arr = [[121, 113, 150, 134, 123, 138], [129, 128, 123, 127, 129, 125], [128, 127, 115, 128, 130, 117], [129, 128, 121, 128, 129, 123], [124, 118, 145, 132, 124, 136], [129, 128, 121, 127, 129, 123], [128, 127, 114, 129, 130, 117], [128, 128, 128, 128, 129, 128], [128, 127, 130, 128, 129, 129], [124, 119, 144, 131, 125, 136], [128, 128, 129, 128, 128, 128], [124, 119, 144, 131, 125, 136], [128, 127, 114, 129, 130, 117], [126, 123, 106, 130, 130, 108], [128, 128, 128, 127, 129, 128]]
arr[0,0]: 121
arr[4]: [124, 118, 145, 132, 124, 136]
arr[4,3]: 132
arr[13,2]: 106
arr[7,2]: 128
arr[6,5]: 117
arr[:, 1]: [113, 128, 127, 128, 118, 128, 127, 128, 127, 119, 128, 119, 127, 123, 128]
arr[14,4]: 129
arr[2,0]: 128
arr[:, 2]: [150, 123, 115, 121, 145, 121, 114, 128, 130, 144, 129, 144, 114, 106, 128]
arr[10]: [128, 128, 129, 128, 128, 128]
arr[4,0]: 124
arr[2,3]: 128
arr[3]: [129, 128, 121, 128, 129, 123]
arr[9,3]: 131
arr[7]: [128, 128, 128, 128, 129, 128]
arr[11]: [124, 119, 144, 131, 125, 136]
arr[0,1]: 113
arr[0,2]: 150
arr[2,1]: 127
arr[5,4]: 129
arr[2,2]: 115
arr[5,2]: 121
arr[7,5]: 128
arr[13]: [126, 123, 106, 130, 130, 108]
arr[:, 5]: [138, 125, 117, 123, 136, 123, 117, 128, 129, 136, 128, 136, 117, 108, 128]
arr[:, 3]: [134, 127, 128, 128, 132, 127, 129, 128, 128, 131, 128, 131, 129, 130, 127]
arr[14,0]: 128
arr[10,5]: 128
arr[1,2]: 123
arr[9]: [124, 119, 144, 131, 125, 136]

M =
[[138 132 128 134 126 136 123 130]
 [121 122 124 132 122 136 111 124]
 [138 128 130 127 127 129 131 130]
 [139 125 141 128 113 136 113 122]
 [143 130 143 130 117 129 106 120]
 [127 122 132 129 120 121 123 122]
 [130 127 129 128 129 129 125 123]
 [142 138 130 136 126 128 113 129]
 [146 129 138 132 127 127 110 129]
 [128 124 135 129 117 129 125 135]]
Indices start at 0.
row 0 col 0 -> 138
row 9 col 3 -> 129
row 3 col 1 -> 125
row 8 col 0 -> 146
row 3 col 5 -> 136
row 9 col 7 -> 135
row 6 col 0 -> 130
row 7 col 0 -> 142
row 8 col 1 -> 129
row 4 col 5 -> 129
row 7 col 1 -> 138
row 0 col 1 -> 132
row 9 col 4 -> 117
row 2 col 2 -> 130
row 5 col 2 -> 132
row 1 col 2 -> 124
row 7 col 4 -> 126
row 5 col 7 -> 122
row 1 col 6 -> 111
row 8 col 7 -> 129
row 0 col 2 -> 128
row 4 col 6 -> 106
row 5 col 6 -> 123
row 0 col 7 -> 130
row 4 col 2 -> 143
row 5 col 0 -> 127

grid =
[[121 133 121 129 127 123 129]
 [121 132 121 129 127 123 129]
 [134 150 135 145 140 136 143]]
grid[0][0] => 121
grid[:, -7] => [121, 121, 134]
grid[:, -1] => [129, 129, 143]
grid[-1][4] => 140
grid[1][6] => 129
grid[-1][0] => 134
grid[1][-6] => 132

x =
[[123 134 114 158 133 139 102 136 149]
 [129 129 135 105 143 136 125 139  99]
 [138 130 114 136 147 124 121 151 108]
 [133 114 127 136 137 136 132 113 135]
 [126 137 118 145 109 119 135 116 148]
 [122 143 130 128 122 122 124 140 125]
 [126 135 134 114 126 128 127 141 119]]
Rows and columns are counted from 0.
row 0 col 0	123
row 5 col 4	122
row 1 col 0	129
row 2 col 8	108
row 2 col 7	151
row 5 col 3	128
row 6 col 3	114
row 0 col 7	136
row 3 col 0	133
row 2 col 4	147
row 4 col 4	109
row 0 col 8	149
row 4 col 0	126
row 0 col 4	133
row 4 col 3	145
row 1 col 2	135
row 6 col 4	126
row 4 col 5	119
row 3 col 1	114
row 3 col 2	127

a =
[[128 135 131 130 148 134 135 108]
 [129 131 115 130 102 113 109 149]
 [138 141 133 148 142 132  99 127]
 [133 127 116 128 115 113 117 137]
 [123 130 145 127 134 145 139 131]
 [149 119 110 127 139 118 122 134]]
Rows and columns are counted from 0.
row 0 col 0 => 128
row 0 col 2 => 131
row 4 col 4 => 134
row 0 col 5 => 134
row 1 col 6 => 109
row 4 col 3 => 127
row 3 col 1 => 127
row 2 col 1 => 141
row 5 col 7 => 134
row 3 col 0 => 133
row 1 col 2 => 115
row 2 col 3 => 148
row 0 col 7 => 108
row 5 col 2 => 110
row 3 col 7 => 137
row 4 col 7 => 131
row 3 col 5 => 113

m = [157, 144, 158, 158, 144, 152, 144, 152, 152, 156, 157, 128]
m[0] => 157
m[6] => 144
m[8] => 152
m[5] => 152
m[10] => 157

data =
[[127 120 149 125 138 132 130]
 [125 120 157 124 134 131 130]]
Rows and columns are counted from 0.
(0, 0): 127
(1, 6): 130
(0, 2): 149
(1, 0): 125
(0, 5): 132
